The rows of Z fall into 3 groups, and each row is roughly a mix of its group's hidden directions; one row fits no group.
Z:
[[-23   2  -4  27   2 -12 -33  -3   6 -17 -48  52  -6]
 [-26 -43  13  -4 -24  -8 -39  -8  13 -36 -31  12  18]
 [ 29  10  19 -16 -16  21  23  47  -4  18  28 -42   6]
 [-12  11  18   8 -36 -19 -43  26  21  -4 -24  43 -14]
 [  1  10 -58   8 -24  -1  28  19  29  -2  -3 -38 -17]
 [ -8  -8  -8 -13 -13  13  17  40 -12   9   7 -67  25]
 [ 31  22  -7 -15  41  13  17  32  -7  14  39 -36  -6]
 [  5   4  39  15 -27 -19 -44 -32  -7   4   5  45   6]
 [-19  10 -27  -7   8  20  16 -16  -5 -10  42 -51  34]
 [  5  20 -41  20  28  -6  25  18  31 -14 -38  10 -30]
 [-15  16  33  11   2  -4   0 -43 -49  21 -12  36  -5]
 [ 22  32  29  21  59  -7 -26   0 -19  18  14   9   3]
 [-33  10 -32  -9  25  23 -11  38   4  -5 -12 -45  26]
 [ 26  -7  12  -4 -23 -19  11 -36 -60  15 -25 -16  -6]
 [  7 -22 -15 -18  47  43  20 -14   5  11  32 -30  13]
 [ 23 -15   7 -52  31   3  12   8   3  23  37 -34  13]
 [ -1   8 -12  17  46   1  44  -6  35  20  15  23 -30]
 [-25  25 -16  14  25  15  27 -32 -53   9   9 -25   3]
 [ 40  48  18  25   5 -45 -26  13  -7   8   5   5  -5]
 [  5  -6 -34   6   9  12  30  19 -28   1  16 -62 -13]
 [  9 -14 -11 -39  -5 -35  39  53   6 -17   3  -3   9]
 [ 24 -25  36 -15 -24 -16 -29  -9  29  -2   8  50  -4]
 [-11  34 -33  38   2  -1  15 -54  -9   1  16   7 -22]
 [-21   4  14  29  32  41 -43 -24 -14  20 -12  17 -17]
 [ 25 -10 -25  20 -18  -3  16   7 -22  -5  36 -60 -13]
 [-54 -10 -12  -8   0  28  16  -1  12  18 -49  26   1]
 [ -2  25 -38  43  -7 -12  32 -31 -16 -21  12 -15 -28]
 [-20 -18  -8  21 -62 -14   7 -39   2 -30  -8 -12  -1]
 [  5   4  28   1  -8 -18 -20   2  30   2 -38  62  -8]
 [-17 -10 -34 -36  31  28  21  18  26 -12  18 -34  19]
 [ -2  13  -9  21 -33  -8 -25  37  14  -7   0 -52  33]
 [  7  14  14  23  -2 -11  21 -56 -44  11  12  23 -21]
 [-25  19  -4  45 -11  45 -17 -32  -5 -20  28 -12   4]
 [  3   2  26   2  -5 -16 -39  -6  27  -3 -25  63  -5]
 [ -9 -15  30 -22  38  23 -37  26  12  15 -14  33  22]
 [-18  -7   5   8  48  45   7 -45 -24  19  -1  -7   8]
 [  2  20 -53  13  14  17  33  -1  29  15   7 -42  -2]
 [ 12  32 -23  17  41 -19  26   8  20  20  -5  34 -35]
 [  0 -35   4 -47  44  10  33  21 -24  12  -3  -2  13]
 [ 11  25   8  43 -21 -26 -36 -43  -2 -11  13  27  -2]
 [ -5  -8  26 -12  34  13 -31  39  22  13 -25  41  11]
 [ 24  12 -12  30   6 -15  37 -43 -18  -3   8  20 -43]
 [-28  23 -36  20  26  22  14   6   2  35 -44  -4 -20]
 [  7 -11  36 -24 -20 -12 -41  20  -3  21 -30  44  -4]
 [-23 -19  27 -20 -28   7 -28   2   5  17 -41  48  -1]
 [ 20  -2  46 -25  -4 -19 -38  21  13  12  -3  44  14]
 [ -3 -24   0 -44   7  12   4  46  52  -5 -16   4  14]
 [ 17  37 -39  25  25 -21  -2  10 -37 -28  -4 -18 -22]
 [ 12  15 -29  22  -6 -19  60 -21 -17  -1  16 -23 -27]
 [-20 -24  -3   1   6 -34  -3 -20   1  -5 -52  51  -4]
 [ 18   9 -24 -12 -11 -62  -4   9   4  -2 -41  23 -22]
 [ 11 -20  39 -11 -14  -7 -10 -22   2 -39  51   7  27]
 [  4  22  25   3 -26 -26 -13 -13 -16  32 -53  32   2]
 [-31 -45  31 -14   9  11 -19 -15   4   4 -28  38  27]
 [  9  16 -26  41 -18  -8 -14 -16 -22 -12  37 -49   5]
 [-24 -18  29 -20  26  34 -33 -20   2  24   2  29  32]
 [ 60   0  30 -10   6  -6 -34 -22 -17  22  26 -11   5]
 [-16   9  -3  16 -48 -18   6 -36  22  18 -24  43 -12]
 [  0  14  17  16  -4 -18 -48 -19  23  -9 -17  58   0]
 [ 12   6  -5  23 -17 -19 -60  10  44 -22  -3  19   4]
 [-10  -7   6 -12  73  11   7  34 -25  12  -2  10  -3]
 [ 26 -17   1  16 -26  23 -28 -49 -16  -5  28 -32 -14]
 [  3   0  54   7  11   8 -46 -30 -14   8   5  36  11]
 [ 48  31  -8  11   2 -43 -13  39  -1   0  16 -18 -17]
 [-19  10 -11  18  56  22  -6 -28  32   9  20  30 -12]
 [ -8 -28   1 -48   5  20  17  48  27   4  -7 -23  20]
 [  5   4 -19  22 -53 -33  35 -14 -24 -17 -17 -16 -16]
 [ 37  10 -41   9  13   4  18   1   4   6  30 -56 -11]
 [-13  -3   8  -5  55  38 -42  -3 -18  -8  19  -6  25]
 [ 16 -22   5 -10 -28 -34   0  53  15 -28 -33  -9  -8]
 [ 17  16 -11  29   7 -15   7 -60  -6 -13  22  33 -28]
 [ 28 -29  38 -41   3 -29  -5  23 -37  -2   2  16   7]
 [-10  36 -20  26  12  -2  19 -63  -8 -13  26   7   6]
 [ 22   3  10  13 -34 -47  10  -6 -41 -38  13 -17  -6]
 [  9  16   0  25  13 -12  13 -56 -19  -2   5  44 -31]
 [ 13 -35  17 -39 -21  -5  -2  15 -28 -12   5 -47  29]
 [ 26  15 -16  -1 -57 -43  21 -23 -18  -9   9  -7 -15]
 [ 30   9  -3 -35 -24  -3  14   0 -18  16  37 -54   9]
 [ -6  15  -2  -8  67  29 -26 -14   3  18  27  13   7]
 [ -8   3 -21  48 -34 -12  39 -16  -5 -33  -2 -17 -25]
 [  3  26 -22  39 -56 -25   2 -17   6 -25   1 -20 -14]
 [-17   5 -21  35 -33 -20  31 -50 -15  -8 -15  13 -17]
 [-13  31  -3  42 -48  -3   1 -10  -3   6 -30  37 -14]
 [ -5  11 -11 -10  36   6  39 -46  14  -8   2  45 -16]
 [ 18  35 -19  26  16 -37  36   0 -34  -7   0 -34  -4]
 [-27 -15  -2 -19 -10   6 -24  51  26   5 -28  38 -16]
 [  6  10   4  32  -9   7   8 -68 -32  -6  10 -27   4]
 [-26  15 -24  34  -5  -5  -7 -60 -31 -13 -11  19  -4]
 [ -4  -3 -40  14 -33 -11  23  16  14 -43  25 -35 -14]
 [-31 -10  32  10  43  35 -10 -36 -17  -4  11  21  17]
 [-31 -20   6  -3  17  -3 -44 -29   0  -6 -32  45  16]
 [-17 -14  26 -34   5   8  -7  47  15  16 -47  19  11]
 [-20  -8   1 -38  12  26  54   5 -14  15  10 -34  24]
 [-19 -16 -31 -21  29  29 -19  38  -3  -7   9 -46  11]
 [-31  25 -33   1  48  15  11  18  12  -4 -45   6  -4]
 [ -3 -16 -17 -21   8  20  41  32 -19  11   6 -57   2]
 [  3   5 -40  26 -46   3  15 -29  -8  -6  -9 -42 -22]
 [-10 -21  19 -25  41   7 -48  19  14  -1 -20  30  19]
 [ 33   2   2 -24 -37 -25  13  38 -31  -3  -8 -40   4]
 [-41   2 -29  15 -12  28  12  -1  56 -24  16   0   7]
 [ 13  25 -25  25   2 -40  27  16   6   1 -32  29 -37]
 [-34 -40   4   6 -33 -13  -2 -50  -1 -19 -24  17  12]
 [ 25  39  -2 -17  17  -6  -5  30  35  43   5  27 -18]
 [ 45  12 -22 -23   6 -35  34  30  -6  19  -1 -31   0]
 [ 23 -18  12 -35 -29 -28 -18  50  24 -13  13  18   1]
 [-40  31  19  -3   8  11  16 -43 -32  14   1   6  38]
 [  1  10  34   6  -4 -18  -8 -17   7   9 -36  66 -13]
 [ 32  15   6   0  -6  -5 -51  23   7  44 -26  14 -25]]

One row of each group comes first, with its name. Which group is each row after those in?
[ -5 -20  40 -32  22  31 -31  26   5  22  -3  15  32]  M
[-18 -16 -20 -15  41  45  37 -23   2  19   3 -21  16]  V
[ -2  -8  24  -4 -25  -9 -62  34  26  -2 -15  12  23]  L

[ 24  21 -46  43  -3 -16  23   0  14 -20   6 -29 -25]  L
[ -8   1   3  -5  16 -13 -50  18  35  -3 -33  48  -4]  M
[ 28 -35  13 -49 -42 -29   9  19 -12  -4  -6   3   6]  V
[ 28   7  -5  22  -4 -26   6   3  39 -11 -31  45 -35]  L
[-16  46 -13  55  44   2   2  -6 -10  -6   5  -9 -11]  V
[ 15   6  21  26  -9 -20 -26 -43 -18   1   3  51 -24]  L
[-23   6   3  32   1   5  28 -55 -33 -29   9 -17  11]  V
[ 25 -24  42  -9 -17   7 -40 -39 -35  10   2  10  -1]  V
[  4  -1 -33  20  17   8  17  26 -41   6  -6 -49 -30]  L
